In the data rows, 128 means zero.
Each row below has a hidden score, from 0 to 20, with 10 about the middle. What is it? The score is a weighted sum of the row's numbers plus the product of two more (or one squared), each taken from its middle value.
array([161, 136, 105,  99,  98, 109, 121, 142, 152, 134, 129, 164, 144, 122, 123, 154]) 9
array([141, 114,  94,  84, 119, 189, 197, 179, 186, 192, 146, 111, 105, 138, 132, 113]) 8
array([137,  90,  86, 104, 158, 196, 160, 165, 176, 146, 109, 110, 154, 134,  79,  94]) 10
array([153, 137, 110, 104, 107,  99, 119, 140, 143, 134, 156, 164, 140, 125, 152, 161]) 9
array([ 68, 151, 192, 178,  90,  77,  76,  49,  76, 133, 113,  85, 170, 165,  61, 131]) 18
array([ 52, 212, 218, 177,  70,  76,  48,  14,  91, 126,  65, 114, 192,  85,  53, 238]) 17
array([137,  85,  87, 115, 199, 208, 173, 163, 162, 114,  89, 120, 147,  80,  67, 130]) 11
array([152, 120, 107, 106, 118, 121, 116, 133, 143, 113, 142, 163, 134, 107, 144, 159]) 11
array([ 53, 225, 212, 187, 103,  93, 114,  84,  65,  77, 132,  92,  60, 126, 187, 103]) 11
array([160, 133, 105, 104, 112, 117, 112, 133, 151, 126, 128, 154, 158, 118, 122, 160]) 8
array([ 80, 191, 180, 152,  72,  67,  91,  66,  94, 148, 143,  92, 152, 178, 119,  82]) 11
array([148, 113,  91,  92, 162, 206, 195, 165, 181, 180, 126,  93, 136, 153, 114,  83]) 3
array([ 72, 179, 195, 156,  63,  61,  55,  41, 104, 131,  87, 125, 184, 109,  66, 228]) 17
array([169,  88, 103, 141, 163, 123, 122, 122,  83, 108, 168, 109,  99, 161, 154,  72]) 8
array([162, 148,  99,  87, 103, 117, 128, 148, 158, 132, 131, 156, 154, 126, 114, 153]) 10
array([ 72, 163, 196, 166,  78,  82,  91,  56,  88, 135, 124,  86, 123, 185, 110,  79]) 15
array([157,  88, 107, 134, 189, 151, 137, 143, 110,  99, 129, 137,  85, 113, 175, 127]) 5
array([152, 109,  93,  77, 120, 194, 175, 173, 182, 187, 131, 105, 118, 142, 118, 100]) 10
array([152, 154, 112,  85,  67,  94, 107, 141, 144, 146, 145, 168, 161, 137, 126, 155]) 13
array([128, 112, 117, 115, 132, 142, 149, 151, 160, 140, 127, 145, 148, 133, 101, 109]) 11
array([140, 141, 110,  92, 107, 120, 134, 149, 166, 161, 130, 146, 159, 145, 124, 125]) 11
array([142, 128, 116, 115, 117, 104, 110, 143, 124, 110, 134, 159, 124, 107, 157, 165]) 12
array([159, 128, 116, 107,  99,  83, 105, 141, 124, 130, 155, 157, 129, 119, 165, 153]) 11
array([ 74, 199, 198, 152,  57,  65,  60,  35, 100, 145, 107,  99, 186, 143,  59, 145]) 18
array([ 44, 174, 218, 186,  68,  80,  32,  11,  97, 111,  48, 147, 173,  29, 123, 255]) 17
array([153, 120,  99,  98, 133, 143, 144, 160, 169, 128, 109, 145, 161, 112,  96, 142]) 10
array([154, 131, 100,  91, 123, 160, 142, 155, 160, 127, 121, 142, 149, 103,  98, 149]) 13
array([145, 118, 104, 108, 116, 133, 133, 157, 159, 134, 112, 152, 144, 121,  95, 126]) 12
array([144, 143, 113,  93,  79, 108, 119, 143, 168, 167, 142, 156, 165, 147, 132, 128]) 9
array([156,  98, 108, 133, 160, 121, 115, 133,  96, 100, 166, 137,  96, 149, 178,  97]) 7
array([ 60, 149, 179, 191, 167, 116, 138, 134, 108,  80, 113, 142, 123,  67,  91, 156]) 15
array([160, 121, 106, 108, 130, 130, 114, 147, 142, 110, 116, 136, 151,  99, 117, 158]) 11
array([164, 121, 104,  88, 127, 148, 159, 159, 165, 162, 125, 127, 151, 146, 111, 113]) 7
array([147,  84,  98, 129, 187, 153, 139, 149, 121,  83, 131, 147, 110,  83, 158, 148]) 9
array([143, 142, 108,  73,  58, 109, 133, 144, 168, 181, 176, 145, 165, 160, 154, 130]) 12
array([146, 153, 112,  84,  79, 106, 126, 149, 165, 169, 152, 131, 158, 163, 138, 121]) 11
array([129, 122, 115, 115, 124, 124, 123, 152, 139, 120, 119, 151, 149, 110,  99, 148]) 14
array([160,  85,  81,  94, 210, 250, 197, 182, 176, 141,  73,  93, 142, 104,  56, 103]) 8
array([161, 128, 105,  90, 117, 141, 120, 143, 158, 138, 108, 149, 168, 118, 121, 149]) 9
array([152, 112, 114, 130, 132,  88, 113, 124,  99, 130, 160, 140, 114, 160, 165, 100]) 6
array([155, 100,  80,  86, 147, 241, 218, 181, 193, 187, 122,  92, 117, 134, 110,  76]) 5
array([122,  97, 118, 153, 172, 120, 128, 136, 114,  85, 131, 142,  82, 109, 169, 133]) 9
array([143, 145, 109,  90,  71,  96, 125, 144, 163, 158, 144, 137, 160, 159, 123, 124]) 12
array([145, 100, 101, 122, 174, 161, 142, 147, 153, 115,  98, 135, 141,  84,  97, 150]) 9
array([160, 123, 102, 103, 129, 130, 124, 154, 151, 124, 123, 156, 149,  96, 119, 159]) 10
array([118,  96, 126, 154, 173, 130, 125, 138, 108,  91, 134, 150,  90,  86, 174, 142]) 10
array([137, 110, 103, 108, 130, 141, 143, 146, 154, 136, 115, 150, 144, 109, 101, 136]) 12
array([ 89, 177, 178, 163, 113,  90, 120, 111,  98, 106, 139, 152, 104,  90, 154, 153]) 12
array([132,  59, 120, 173, 180, 126, 134, 105,  68,  89, 151,  93,  65, 176, 156,  61]) 8
array([166, 110,  89,  91, 151, 180, 152, 162, 178, 134, 112, 124, 157, 119,  88, 122]) 9
array([167, 134, 102,  73,  79, 134, 143, 156, 173, 172, 148, 133, 153, 163, 129, 111]) 9
array([ 88, 160, 166, 163, 135, 110, 137, 150, 135, 110,  96, 145, 149,  97,  76, 111]) 12
array([149, 135, 100,  83, 113, 161, 168, 151, 173, 188, 148, 117, 134, 156, 133, 106]) 6
array([ 84, 178, 182, 155,  67,  80,  88,  57,  85, 147, 122,  87, 158, 177,  90,  98]) 14
array([144, 118, 107, 105, 133, 123, 139, 135, 173, 143, 124, 137, 165, 136, 104, 121]) 9
array([146, 126, 104,  78, 104, 164, 153, 154, 164, 177, 146, 124, 151, 151, 120, 112]) 11
array([162,  90, 105, 147, 197, 149, 141, 146,  79,  89, 142, 126,  79, 128, 179,  84]) 4
array([143, 132, 102,  68,  74, 152, 176, 158, 182, 198, 184, 136, 133, 150, 150, 123]) 11
array([153, 115, 115, 133, 128, 110, 127, 122, 102, 107, 158, 126, 103, 163, 175,  92]) 5
array([148, 128, 111, 114, 116,  96, 115, 131, 129, 120, 146, 162, 112, 116, 174, 161]) 10
array([146, 124, 108,  94, 117, 129, 134, 145, 172, 164, 129, 129, 154, 145, 125, 111]) 10
array([ 86, 203, 191, 152,  64,  76,  91,  60,  92, 132, 110,  97, 144, 183, 103,  90]) 10
array([158,  69, 111, 169, 195, 117, 123,  97,  57, 102, 149,  65, 108, 194,  97,  63]) 8
array([160,  86,  92, 138, 198, 159, 151, 163, 129,  79, 124, 160,  98,  67, 163, 149]) 5
array([ 90, 205, 175, 151,  74,  69, 104, 107,  98, 118, 145, 139, 108, 122, 175, 148]) 10
array([153, 118, 104, 108, 139, 155, 137, 150, 159, 125, 113, 160, 156, 106,  99, 156]) 9
array([ 88, 185, 172, 149,  91,  67, 118, 123,  96, 121, 136, 145, 102, 107, 156, 163]) 13
array([156, 109, 116, 124, 127, 102, 123, 143, 102, 113, 151, 135, 105, 135, 186, 123]) 8
array([153, 101, 105, 125, 168, 145, 133, 139, 132,  94, 124, 148, 107,  82, 151, 153]) 9
array([159, 129, 112, 102, 112, 116, 118, 135, 139, 122, 151, 163, 135, 104, 152, 155]) 11
array([143, 117, 100,  85, 105, 173, 178, 171, 182, 196, 154, 118, 124, 144, 138, 116]) 8
array([134, 113, 115, 123, 132, 122, 130, 151, 145, 109, 131, 160, 135, 106, 134, 166]) 10
array([166, 125, 106,  95, 106, 106, 127, 145, 155, 132, 135, 165, 134, 110, 148, 159]) 10
array([151, 149, 109,  95,  72,  95, 113, 140, 150, 153, 140, 158, 152, 130, 137, 155]) 10
array([ 55, 149, 206, 201, 113,  99, 105,  44,  64, 123, 113,  55, 134, 183,  70,  68]) 18
array([165, 129, 103,  85, 116, 124, 128, 150, 154, 143, 119, 156, 149, 122, 116, 154]) 11
array([135,  63, 109, 154, 211, 159, 143, 145, 116,  73, 112, 151,  79,  86, 151, 159]) 8
array([ 47, 177, 201, 186, 122, 104, 116,  84,  59, 105, 140, 104,  62, 150, 191, 102]) 10
array([146, 125, 111,  86,  88, 144, 146, 150, 177, 176, 151, 127, 157, 163, 136, 114]) 8
array([ 78, 171, 172, 163, 114,  98, 127, 143, 125,  95, 113, 150, 140,  81,  98, 155]) 15
array([144, 125, 104, 112, 129, 136, 115, 149, 149, 129, 120, 155, 157, 112, 116, 150]) 9
array([157, 126, 110, 111, 130, 115, 119, 138, 124, 110, 148, 147, 111, 122, 160, 154]) 10
array([149, 124, 109,  85,  89, 127, 136, 151, 167, 165, 144, 142, 162, 169, 135, 103]) 10
array([ 79, 172, 180, 166, 127, 100, 113, 107,  89,  97, 125, 145,  84,  90, 155, 165]) 13
array([152,  91,  92, 119, 168, 188, 157, 162, 157, 123,  98, 136, 137,  75,  94, 152]) 10
array([136, 110, 117, 121, 122, 100, 119, 122, 115, 107, 132, 158, 116, 119, 164, 153]) 12
array([155, 112, 102, 112, 148, 133, 130, 150, 139, 105, 126, 159, 125,  91, 136, 156]) 11
array([ 50, 156, 191, 196, 150, 111, 128, 108,  73,  79, 134, 113,  62, 105, 181, 133]) 11
array([160, 109,  99, 110, 160, 130, 136, 150, 125,  95, 127, 146, 112,  90, 161, 151]) 11
array([152, 128, 102,  95, 107, 123, 125, 151, 153, 127, 117, 155, 161, 137, 120, 145]) 10
array([129,  88, 102, 118, 190, 202, 172, 175, 176, 159,  98, 109, 140, 131,  88,  90]) 6
array([147, 100, 116, 131, 138, 117, 108, 136, 120,  95, 140, 144,  97,  99, 164, 149]) 12
array([ 36, 196, 216, 205, 133,  99, 120,  68,  48,  97, 138,  80,  56, 145, 168,  88]) 10
array([164, 134, 103, 110, 140, 138, 123, 149, 150, 112, 121, 170, 131, 101, 143, 159]) 6
array([141, 114, 102, 103, 135, 164, 157, 160, 176, 182, 126, 115, 137, 142, 106,  97]) 7
array([172,  88,  84, 108, 190, 232, 198, 171, 180, 120,  74, 113, 138,  88,  49, 137]) 8
array([153, 134, 115, 114, 104,  94, 106, 134, 125, 123, 148, 157, 127, 124, 168, 145]) 9
array([161, 110, 101, 124, 161, 141, 127, 141, 106,  86, 136, 145,  81, 113, 167, 138]) 8
array([137, 100, 112, 135, 142, 122, 124, 139, 120,  98, 131, 147, 110, 101, 161, 154]) 9
array([143, 124, 112, 104, 108, 128, 126, 144, 168, 143, 131, 137, 159, 129, 106, 133]) 11
array([154, 131,  95,  90, 133, 178, 168, 154, 177, 159, 112, 115, 153, 133, 102, 112]) 6
array([ 72, 168, 177, 177, 136, 105, 133, 130, 106,  80, 111, 143, 102,  65,  99, 155]) 17
array([ 77, 164, 184, 168,  98,  77, 103,  79,  77, 121, 151,  95,  84, 172, 172,  91]) 11
array([155, 141,  95,  83, 101, 141, 140, 156, 168, 167, 134, 120, 158, 157, 118, 116]) 8
array([154,  74, 116, 162, 174, 109, 127, 102,  79, 109, 143,  78,  95, 187, 128,  66]) 4
array([165,  99, 125, 148, 112,  88,  97,  63,  86, 149, 102, 116, 204, 118,  91, 232]) 3
array([ 65, 207, 201, 180,  97,  85, 104,  67,  56, 120, 144,  82, 102, 168, 134,  63]) 12
array([155, 109, 113, 121, 128, 121, 122, 133, 119, 113, 151, 158, 115, 111, 186, 150]) 7
array([143, 112, 101, 121, 158, 153, 139, 147, 132, 112, 109, 148, 131,  85, 126, 158]) 8
array([ 78, 184, 176, 156,  96,  75, 113, 104,  95, 109, 155, 150, 104, 121, 166, 146]) 12
array([156, 150, 100,  78,  83, 146, 159, 147, 176, 184, 160, 122, 139, 156, 144, 117]) 6
array([137, 100, 110, 142, 171, 147, 126, 144, 113,  89, 140, 145,  83,  95, 186, 131]) 8
array([151, 115, 102, 100, 119, 148, 133, 151, 157, 131, 111, 146, 161, 124, 112, 138]) 9
array([160,  91, 114, 163, 153, 105, 111,  89,  82, 141, 137,  77, 143, 185,  79, 102]) 8
array([ 29, 141, 210, 217, 133, 111, 114,  46,  38, 127, 100,  39, 102, 191, 106,  40]) 11
array([149,  85,  96, 137, 200, 174, 137, 158, 126,  85, 113, 157,  92,  70, 153, 159]) 7
array([ 73, 153, 174, 185, 145, 101, 124, 130, 102,  63, 112, 143,  97,  65, 140, 165]) 13
array([145,  90, 101, 139, 207, 184, 151, 157, 124,  73, 104, 145,  95,  76, 140, 155]) 7
array([146, 115,  80,  57, 101, 212, 255, 215, 201, 219, 198, 143,  90, 101, 118, 132]) 19
array([166, 122,  96,  80, 119, 160, 149, 161, 177, 161, 118, 119, 151, 145, 111,  98]) 9
array([ 86, 161, 176, 157,  80,  74,  92,  63,  95, 144, 128,  95, 131, 186, 123,  76]) 10
array([ 86, 149, 183, 164,  73,  76,  60,  43,  95, 138,  94, 125, 197, 122,  61, 202]) 19
array([  3, 135, 235, 255, 192, 133, 125,  61,  11,  65, 115,  42,  30, 145, 154,  36]) 15
array([153, 141, 111, 109, 108, 112, 119, 147, 161, 140, 124, 152, 166, 129, 114, 139]) 7
array([169,  46,  89, 173, 255, 193, 156, 141,  61,  64, 133,  73,  41, 138, 172,  50]) 2
array([153,  86,  81, 102, 193, 228, 196, 168, 166, 119,  81, 118, 147,  88,  52, 121]) 10
array([162, 117,  86,  81, 150, 204, 175, 155, 173, 160, 102, 119, 148, 136,  88, 101]) 6
array([133, 112, 100,  88, 112, 181, 173, 167, 177, 190, 156, 126, 128, 136, 150, 116]) 9
array([156, 133, 116, 109,  89,  76, 110, 121, 120, 129, 174, 158, 119, 148, 171, 134]) 10
array([144, 132, 104,  98, 113, 142, 146, 155, 162, 151, 121, 137, 166, 132, 100, 129]) 9
array([155, 132, 107,  96, 108, 135, 132, 150, 162, 161, 136, 128, 151, 159, 114, 115]) 8
array([ 76, 163, 200, 174, 100,  81,  75,  31,  76, 148, 103,  80, 160, 173,  56, 102]) 17
array([ 93, 209, 178, 129,  44,  51,  73,  69, 103, 153, 121, 119, 161, 179, 104, 120]) 13
array([128,  85, 123, 155, 163, 111, 130, 133,  96,  92, 148, 138,  86, 109, 186, 131]) 8
array([152, 124, 101,  68,  86, 156, 171, 179, 178, 209, 169, 124, 131, 142, 138, 134]) 11
array([156, 147, 109, 103,  91,  91, 108, 141, 129, 132, 155, 153, 119, 165, 175, 127]) 8
array([156, 117, 110, 102, 122, 133, 120, 146, 151, 128, 126, 150, 153, 108, 119, 149]) 12
